[[132 113 125 126 124 126 119 134 135 135 135 122 127 127 125]
 [124 114 134 148 121 121 118 140 130 129 136 137 139 120 132]
 [117 137 129 147 113 125 129 127 127 125 133 136 124 126 123]
 [130 115 122 142 107 126 130 139 126 128 140 143 121 128 118]
 [120 123 124 146 106 127 127 133 132 133 149 135 121 130 120]
 [122 125 131 131 118 124 124 135 138 130 137 135 132 124 130]
 [135 117 119 104 125 130 122 124 134 134 123 116 122 144 113]
 [140 113 122 121 120 129 125 138 130 130 138 126 121 128 121]
 [132 123 125 124 124 130 128 132 128 126 134 125 121 126 123]]
The 2nd entry on the diagonal from the top-right corner: 120
The fifth-last entry, reading row by row: 134
Report the top-left entry.
132
The last entry in the row that holds the smallest entry: 113
The top-right entry -> 125
Report the entry in the bottom-right corner.
123
Report the 5th entry in reading order.
124
Report the first entry of the smallest entry's row.
135
The largest entry in the last column is 132
Report the entry just left of the smallest entry.
119
Report the entry just left of the centre entry.
127
The 2nd-last entry, reading row by row is 126
The 2nd smallest entry is 106
Report the smallest entry in the first column.
117
Report the third entry on the main diagonal.
129
Report the 3rd smallest entry.
107
Report the smallest entry in the last row.
121
Report the entry in the bottom-left corner.
132
Report the largest entry.
149
The smallest entry in the first row -> 113
The largest entry in the first column is 140
The last entry in the row that holds the largest entry: 120
The entry directly below the largest entry -> 137
Report the 3rd entry on the diagonal from the top-right corner.
124
Report the top entry of the column that holds the largest entry.
135
The entry just left of 143 is 140
Report the first entry in the row that holds the largest entry.
120
Report the top entry of the column that holds the smallest entry.
126
The entry just left of the largest entry: 133
The entry just right of the smallest entry is 125

arr = [132 132 126 135 124 134 112 152 151 114 120 122 115]
The entry just left of 124 is 135
The entry just right of the largest entry -> 151
The largest entry: 152

[[124 135 133 125 132 128 144 128 116 130 122 124 122 136 106]
 [130 135 131 145 115 132 126 127 135 133 145 144 125 124 124]]
The last entry, reading row by row is 124
Find the entry in the top-left corner.
Answer: 124
Find the top-right entry.
Answer: 106
The entry in the bottom-left corner is 130
The second smallest entry -> 115
The second entry on the diagonal from the top-right corner -> 124
The third smallest entry is 116
Find the fifth-last entry, reading row by row.
Answer: 145
The entry just right of 126: 127

[[131 121 145 130 126 128 129]
 [128 128 153 128 130 128 127]
 [134 142 131 122 124 115 129]
 [120 136 156 127 139 129 127]
 [131 124 115 126 110 132 135]
 [129 121 135 127 127 127 132]
 [136 133 124 124 111 123 135]
 [136 133 123 125 111 124 134]
 [129 121 134 128 128 128 134]
 [136 135 125 124 111 122 133]
 [117 138 157 128 144 130 126]]
What is the third entry in reading order? 145
The entry directly above the centre entry: 126
The bottom-right entry -> 126
The second entry, reading row by row is 121
What is the third-last entry, reading row by row? 144
The entry in the top-right corner is 129
The first entry, reading row by row is 131
What is the entry just right of 145? 130
What is the entry directly below the centre entry? 124
The smallest entry in the last row is 117
The 2nd entry on the main diagonal: 128
The entry just right of the smallest entry is 132
What is the entry just right of the largest entry? 128
What is the third largest entry? 153
What is the entry just left of the centre entry? 135
What is the entry just right of the centre entry? 127
What is the bottom entry of the column that holds the largest entry? 157
What is the last entry in the row that holds the smallest entry? 135
The entry at the centre -> 127
What is the second largest entry? 156
The minimum is 110
The second entry from the end, reading row by row -> 130
